In the data rows, 50 means zero.
Each row has a hidden score. How much does it go up from the first row of each pair to the second? 20 means little or no change, 40 a big rise and 0 a big fall. The score is a weighted sum of the row's numbers plus the product of two more (or one squared), each taken from its middle value.
[68 65 76 78 83 28 55 25 25 75]
[60 58 48 58 60 41 44 32 40 61] -> 23
[99 73 76 99 99  8 26 10 14 90]
[48 55 54 53 49 48 58 49 54 47] -> 19
[68 69 65 77 78 28 42 30 34 70]
[33 48 35 33 30 72 66 68 69 36] -> 15
[40 57 48 64 52 54 52 53 51 48]
[42 52 48 55 43 56 62 55 59 43] -> 24
[50 50 51 52 52 48 48 44 47 53]
[49 58 58 54 57 48 56 60 52 48] -> 19
[70 57 59 68 69 35 38 32 29 68]
[25 61 44 37 38 60 65 63 65 34] -> 19
[24 27 45 39 38 60 53 59 62 41]
[54 40 59 52 51 56 32 55 45 62] -> 20
[67 56 55 65 66 37 40 37 33 66]
[57 60 55 66 55 38 50 39 41 54] -> 24
[59 69 53 63 61 40 49 39 44 57]
[66 51 56 62 64 38 36 45 34 67] -> 11
[54 52 50 53 52 41 45 56 46 53]
[46 47 48 42 45 60 52 52 55 46] -> 24
[69 66 64 83 72 33 45 28 30 59]
[37 45 43 41 31 66 66 67 57 29] -> 18
[61 53 44 68 54 43 42 52 42 61]
[71 60 62 69 68 35 33 29 19 63] -> 25
[52 53 49 67 51 45 52 50 49 45]
[54 45 50 54 54 46 36 46 46 59] -> 17
[84 57 70 73 75 32 45 21 21 67]
[41 54 52 39 38 59 67 55 59 35] -> 27
[37 49 43 37 42 59 50 63 64 36]
[45 44 50 37 43 58 58 63 60 40] -> 20
[58 39 43 51 51 50 35 43 41 63]
[52 53 47 53 51 48 55 46 49 47] -> 26
[47 44 49 46 46 56 40 53 54 45]
[30 46 43 37 28 76 71 84 72 28] -> 25
[34 53 51 53 47 52 58 51 51 44]
[25 47 44 42 31 65 72 67 71 28] -> 23
[42 51 45 42 44 56 72 58 54 41]
[27 42 45 39 34 64 58 62 67 35] -> 17
[37 46 40 42 41 57 59 60 64 40]
[33 50 47 33 45 62 71 63 68 27] -> 24
[39 49 55 30 50 52 59 47 49 44]
[55 39 64 54 42 57 31 50 40 62] -> 12
[55 42 58 54 54 48 58 41 43 48]
[49 49 46 51 50 50 47 49 51 51] -> 20
[26 49 45 43 43 54 66 58 59 43]
[56 75 70 62 61 35 66 29 31 59] -> 30
[51 58 59 52 72 25 36 31 27 71]
[29 44 47 39 40 63 55 53 55 47] -> 20
[37 36 46 39 36 61 51 51 65 40]
[52 47 36 57 61 50 36 40 49 57] -> 27
[57 53 58 57 57 45 45 49 42 56]
[75 59 58 73 69 23 40 40 27 66] -> 18
[45 55 45 44 45 69 53 57 55 44]
[48 46 51 63 60 41 29 44 45 63] -> 18
[44 47 45 35 36 63 55 58 56 44]
[69 47 63 68 68 36 37 33 28 68] -> 15
[41 41 47 46 45 54 44 53 54 51]
[44 48 49 45 32 54 53 54 57 44] -> 23
[40 68 45 41 43 64 71 58 63 33]
[30 45 44 25 28 66 69 74 71 27] -> 19
[65 42 47 47 50 53 58 53 55 44]
[51 49 50 54 49 39 43 47 47 54] -> 38
[66 54 57 66 64 37 27 35 26 66]
[59 49 38 56 51 43 33 49 48 61] -> 23
[52 45 51 62 56 47 53 47 48 54]
[60 58 52 52 60 46 40 47 48 52] -> 26
[75 68 64 73 85 27 52 25 27 71]
[71 42 46 62 58 54 33 49 35 63] -> 17
[43 32 47 34 38 67 44 57 51 49]
[61 55 45 33 39 58 61 60 67 38] -> 7
[59 58 70 61 63 31 48 40 41 52]
[36 45 45 26 33 68 73 69 74 30] -> 14
[64 49 32 55 43 55 57 58 57 43]
[49 51 50 49 54 51 53 51 47 48] -> 33
[68 61 56 69 72 35 41 33 28 67]
[77 53 46 49 48 51 37 47 42 60] -> 18
[36 33 55 47 52 58 33 45 53 59]
[46 45 51 46 46 54 65 43 55 43] -> 21
[47 43 48 47 49 54 41 52 54 52]
[63 46 46 50 45 51 49 37 46 52] -> 20
[28 46 46 46 35 55 52 58 55 44]
[22 37 45 32 44 71 70 50 69 28] -> 35
[39 47 46 41 40 67 56 59 51 39]
[37 50 47 38 40 63 64 75 64 35] -> 21
[49 44 43 38 41 57 26 46 47 54]
[35 50 46 36 36 61 79 62 66 32] -> 29
[28 42 45 23 38 64 46 64 68 34]
[28 33 51 38 37 69 62 64 63 29] -> 22
[57 56 40 41 50 47 41 51 49 57]
[57 33 48 42 43 70 40 38 52 55] -> 18
[50 47 50 55 53 47 40 48 51 54]
[58 50 49 60 48 49 28 47 42 66] -> 10
[36 35 43 38 38 61 59 61 54 38]
[62 46 51 60 59 41 39 56 38 63] -> 13
[46 49 47 42 45 53 55 65 55 43]
[58 61 67 57 58 45 60 40 39 54] -> 28
[64 57 58 76 58 45 32 36 35 60]
[41 49 48 34 42 57 58 57 60 40] -> 26
[49 42 48 38 43 53 41 56 52 47]
[68 49 47 40 37 61 42 48 45 53] -> 27
[65 62 59 64 61 31 25 34 34 63]
[38 50 51 32 43 68 62 54 60 38] -> 27
[30 35 44 34 35 65 68 65 68 30]
[75 57 68 69 73 21 53 23 27 66] -> 17
[61 64 50 65 67 38 43 37 52 57]
[38 53 49 38 38 60 66 59 63 34] -> 11
[60 32 46 60 45 52 39 49 39 62]
[41 42 45 45 43 56 45 56 61 46] -> 25
[65 57 49 64 69 39 40 36 47 64]
[33 44 46 34 26 65 69 63 68 30] -> 21
[72 44 45 68 73 29 21 44 28 77]
[56 37 46 46 54 50 30 47 44 60] -> 25
[60 49 49 59 63 43 54 42 40 60]
[45 51 50 45 43 59 57 53 55 43] -> 28
[65 48 46 61 58 35 45 49 35 69]
[75 54 47 73 73 47 24 36 24 78] -> 19
[51 55 50 53 54 47 52 48 47 51]
[37 50 46 38 42 59 65 61 63 35] -> 21
[66 45 50 57 58 39 33 43 44 77]
[47 47 45 28 36 61 62 62 65 35] -> 30
[65 44 46 62 71 37 38 45 35 67]
[57 50 54 59 59 42 42 31 44 61] -> 31
[37 42 45 36 36 63 56 61 64 36]
[42 65 49 60 51 49 44 49 48 49] -> 11
[62 45 45 59 46 42 33 42 45 66]
[47 49 50 49 48 52 50 51 53 48] -> 25
[59 38 47 41 42 67 52 50 50 49]
[63 59 61 44 62 42 41 35 35 56] -> 26
[53 59 54 55 56 46 55 45 48 49]
[54 46 50 50 47 45 45 57 48 55] -> 14
[31 49 34 32 32 65 70 69 70 27]
[50 56 54 49 50 51 57 48 50 45] -> 23
[54 46 33 34 33 64 75 64 68 34]
[35 47 45 40 32 62 62 63 67 33] -> 39
[35 29 45 36 36 62 62 63 70 34]
[45 41 48 49 47 52 41 53 56 52] -> 26
[29 44 38 22 27 73 65 80 72 28]
[50 43 66 52 51 49 38 55 50 55] -> 15
[44 52 48 42 46 55 60 54 56 48]
[45 52 52 42 41 43 59 52 63 42] -> 21
[41 47 44 39 39 56 55 62 61 40]
[73 67 56 65 79 28 38 29 27 73] -> 23
[43 46 51 36 47 56 47 56 84 37]
[61 42 73 55 65 43 41 45 39 60] -> 22
[40 37 47 40 41 61 46 55 54 49]
[56 44 49 55 53 47 38 47 44 59] -> 18
[50 47 47 48 48 50 39 54 51 43]
[58 44 51 63 61 38 28 40 31 73] -> 12
[53 55 56 52 47 46 72 44 53 45]
[59 47 71 58 55 43 36 43 41 64] -> 24
[60 42 52 43 41 38 48 53 52 54]
[41 44 42 48 46 53 34 53 49 44] -> 19
[66 55 70 65 60 37 40 37 33 66]
[34 48 47 39 39 59 60 60 64 26] -> 22
[71 63 65 68 69 28 46 28 26 63]
[41 58 46 47 40 50 50 55 51 55] -> 8
[45 46 48 51 49 50 44 53 57 49]
[55 49 56 60 58 43 18 42 45 59] -> 20
[50 33 55 68 58 44 23 43 45 67]
[97 71 70 85 87 22 25 17 18 76] -> 28
[27 47 43 29 22 68 68 45 74 26]
[29 52 48 38 39 64 53 52 63 34] -> 13
[31 43 44 34 42 64 56 65 71 37]
[40 49 42 40 40 53 53 52 61 39] -> 25
[45 42 45 43 42 52 56 40 55 49]
[46 54 44 46 49 54 58 54 54 45] -> 21
[76 62 58 67 61 35 43 24 35 64]
[47 48 48 46 46 47 58 59 54 51] -> 15
[54 61 57 54 47 47 57 43 51 48]
[73 44 47 64 56 31 24 23 27 79] -> 13
[37 44 44 35 30 71 61 63 51 30]
[38 40 36 17 33 68 64 65 70 32] -> 12
[69 65 66 65 80 32 40 29 32 71]
[64 43 46 51 45 38 33 51 36 68] -> 11
[28 44 43 19 33 78 57 63 74 23]
[57 38 64 48 49 33 37 47 42 73] -> 12
[48 44 46 51 34 53 50 56 53 43]
[38 51 48 38 39 59 75 59 63 37] -> 24
[78 64 60 79 82 27 33 17 21 78]
[51 46 46 54 55 42 33 53 39 58] -> 5
[41 52 49 41 39 58 58 32 60 37]
[30 50 52 30 30 77 69 68 72 27] -> 16
[68 37 47 50 53 40 35 47 36 72]
[34 52 45 33 30 63 65 64 67 32] -> 30
[33 63 45 37 34 90 57 62 69 37]
[35 64 45 24 37 60 61 55 66 35] -> 28
[44 46 36 42 40 54 54 56 57 45]
[58 50 52 62 67 50 49 42 48 58] -> 17
[54 50 69 59 59 44 39 43 44 58]
[73 52 40 69 70 30 31 40 14 77] -> 7
[38 48 45 40 41 59 59 59 71 37]
[69 57 59 90 68 36 55 17 34 64] -> 22
[38 44 45 35 34 61 59 57 63 36]
[52 39 47 47 55 62 33 71 59 49] -> 10
[54 51 61 50 56 50 45 45 54 54]
[30 48 44 31 31 65 69 67 71 27] -> 23
[66 41 60 66 64 52 42 35 33 66]
[67 37 67 64 63 38 29 38 32 71] -> 19
[34 52 74 42 40 51 62 57 52 38]
[53 38 32 47 51 50 44 53 47 55] -> 3
[63 37 48 59 58 34 33 43 36 68]
[70 49 47 70 67 20 19 42 24 81] -> 15
[56 45 51 69 62 32 25 37 27 77]
[32 41 37 43 33 68 61 63 69 24] -> 35
[50 48 52 50 50 50 51 50 50 43]
[34 43 46 33 31 58 58 71 67 33] -> 18
[40 38 44 38 39 62 50 56 61 43]
[46 36 46 34 38 67 53 56 59 42] -> 21
[53 59 54 53 60 47 58 49 56 44]
[43 57 53 50 50 50 58 42 51 45] -> 25
[66 46 66 62 63 45 63 19 30 59]
[72 66 62 84 80 29 39 27 25 70] -> 25
[22 40 46 37 33 63 52 59 63 41]
[36 30 54 37 37 54 64 61 65 34] -> 20
[33 44 45 34 34 64 48 72 68 28]
[45 61 48 45 45 54 53 44 45 41] -> 23
[42 42 48 45 40 54 52 55 59 42]
[33 51 47 33 22 53 71 62 61 28] -> 26
[45 44 50 43 46 52 44 53 56 55]
[31 32 47 44 31 78 78 65 62 30] -> 30
[59 53 57 60 58 45 59 40 40 55]
[71 60 71 69 69 18 40 33 27 67] -> 22
[77 56 51 78 77 24 30 32 22 81]
[59 54 55 67 58 44 46 41 41 57] -> 25
[40 58 34 43 42 56 56 57 59 40]
[35 47 40 36 35 65 64 63 67 34] -> 20
[52 47 58 50 49 39 46 59 45 54]
[62 55 55 62 61 34 42 40 37 62] -> 21
[84 60 75 99 85 23 38 18 20 74]
[32 46 44 29 32 64 66 66 76 31] -> 20
[34 45 46 33 32 63 65 52 74 32]
[28 46 43 30 30 66 67 69 74 24] -> 21
[36 48 52 32 32 64 68 69 70 28]
[55 42 51 48 50 48 48 53 45 57] -> 13
[48 51 51 50 50 50 51 49 40 49]
[63 46 48 58 52 40 35 53 37 67] -> 13
[59 61 48 59 60 43 61 39 49 50]
[57 44 39 60 60 51 24 36 44 65] -> 24
[31 45 50 31 32 66 65 66 65 30]
[39 49 47 39 45 59 62 47 59 37] -> 19
[68 79 79 96 99 15 27 15 14 82]
[50 45 49 54 52 52 38 49 57 65] -> 10
[63 42 45 62 59 61 34 57 35 69]
[36 41 59 38 38 61 56 57 66 40] -> 27
[36 40 45 39 38 60 57 51 65 37]
[60 45 41 45 40 38 48 57 51 51] -> 12
[62 63 63 59 62 42 53 35 37 54]
[57 43 50 57 58 45 31 35 42 63] -> 15
